[.25 .22 .40 .03 .37 -.29 -.27]
[.25 .38 .14 .05 -.13 .00 -.62]
[.26 .26 .41 .12 -.07 .08 -.25]
[-.28 -.08 .02 .06 -.41 -.28 .29]
[.02 -.18 .24 -.10 -.01 -.34 -.37]
[-.12 -.39 .11 .08 -.36 -.36 .04]
[.31 -.18 .02 .09 -.14 -.19 .05]
[.12 .15 .31 -.06 .27 -.06 -.45]
[-.21 -.32 -.15 .22 .02 .13 .27]
[.36 .41 .22 -.07 .08 .20 -.25]
=>
[-.27 -.62 -.25 .29 -.37 .04 .05 -.45 .27 -.25]
[-.29 .00 .08 -.28 -.34 -.36 -.19 -.06 .13 .20]
[.37 -.13 -.07 -.41 -.01 -.36 -.14 .27 .02 .08]
[.03 .05 .12 .06 -.10 .08 .09 -.06 .22 -.07]
[.40 .14 .41 .02 .24 .11 .02 .31 -.15 .22]
[.22 .38 .26 -.08 -.18 -.39 -.18 .15 -.32 .41]
[.25 .25 .26 -.28 .02 -.12 .31 .12 -.21 .36]

[-.07 .21 .37 -.05 -.56]
[.06 -.17 -.48 .09 .54]
[-.10 .64 -.02 -.26 -.25]
[-.10 -.66 .11 .29 .11]
[.10 .37 -.48 -.19 .30]
[.10 -.55 -.01 .25 .25]
[-.02 .49 .19 -.18 -.41]
[.06 .38 -.43 -.19 .29]
[.05 .31 -.47 -.19 .38]
=>
[-.56 .54 -.25 .11 .30 .25 -.41 .29 .38]
[-.05 .09 -.26 .29 -.19 .25 -.18 -.19 -.19]
[.37 -.48 -.02 .11 -.48 -.01 .19 -.43 -.47]
[.21 -.17 .64 -.66 .37 -.55 .49 .38 .31]
[-.07 .06 -.10 -.10 .10 .10 -.02 .06 .05]

[-.32 .56]
[-.27 -.21]
[.60 -.44]
[.13 -.50]
[-.46 .27]
[.31 .44]
[-.84 .25]
[-.32 -.34]
[.11 -.39]
[-.78 .35]
[.44 -.51]
=>
[.56 -.21 -.44 -.50 .27 .44 .25 -.34 -.39 .35 -.51]
[-.32 -.27 .60 .13 -.46 .31 -.84 -.32 .11 -.78 .44]

[-.08 .18 .22 .14 .17 .00]
[.18 -.09 -.50 -.29 -.21 .00]
[-.07 .29 .28 .15 .06 .01]
[.19 -.02 -.80 -.45 -.58 -.01]
[.21 -.09 -.72 -.43 -.37 .00]
[.08 -.25 -.36 -.22 -.32 .00]
[-.19 .03 .64 .38 .40 .01]
[.00 -.08 -.12 -.07 -.09 .00]
[-.05 .12 .20 .12 .22 .01]
[.02 .01 -.04 -.03 -.05 .01]
=>
[.00 .00 .01 -.01 .00 .00 .01 .00 .01 .01]
[.17 -.21 .06 -.58 -.37 -.32 .40 -.09 .22 -.05]
[.14 -.29 .15 -.45 -.43 -.22 .38 -.07 .12 -.03]
[.22 -.50 .28 -.80 -.72 -.36 .64 -.12 .20 -.04]
[.18 -.09 .29 -.02 -.09 -.25 .03 -.08 .12 .01]
[-.08 .18 -.07 .19 .21 .08 -.19 .00 -.05 .02]

[.29 -.45 .31 -.41 -.77 -.16 .07 .44 -.15 .18 .31]
[.35 -.21 .08 .61 -.01 -.37 .29 -.76 -.08 .01 -.60]
[.12 -.34 -.14 .12 .32 .04 -.13 -.35 -.18 .09 -.08]
[-.14 -.32 -.45 .01 .35 -.02 -.18 .43 -.07 .14 .27]
=>
[.31 -.60 -.08 .27]
[.18 .01 .09 .14]
[-.15 -.08 -.18 -.07]
[.44 -.76 -.35 .43]
[.07 .29 -.13 -.18]
[-.16 -.37 .04 -.02]
[-.77 -.01 .32 .35]
[-.41 .61 .12 .01]
[.31 .08 -.14 -.45]
[-.45 -.21 -.34 -.32]
[.29 .35 .12 -.14]

[-.23 -.38 -.61 -.11 -.27 .05]
[-.74 -.41 -.64 -.36 -.36 -.44]
[.30 .28 .52 .04 .30 .14]
[.38 .16 .53 .19 .38 .16]
[.44 -.07 .43 -.75 -.24 -.28]
[-.27 -.39 -.18 -.54 -.41 -.40]
[-.35 -.51 -.40 -.18 -.66 -.07]
[-.26 .30 .20 -.02 -.05 -.27]
[-.38 -.30 -.35 .19 -.19 .05]
=>
[.05 -.44 .14 .16 -.28 -.40 -.07 -.27 .05]
[-.27 -.36 .30 .38 -.24 -.41 -.66 -.05 -.19]
[-.11 -.36 .04 .19 -.75 -.54 -.18 -.02 .19]
[-.61 -.64 .52 .53 .43 -.18 -.40 .20 -.35]
[-.38 -.41 .28 .16 -.07 -.39 -.51 .30 -.30]
[-.23 -.74 .30 .38 .44 -.27 -.35 -.26 -.38]
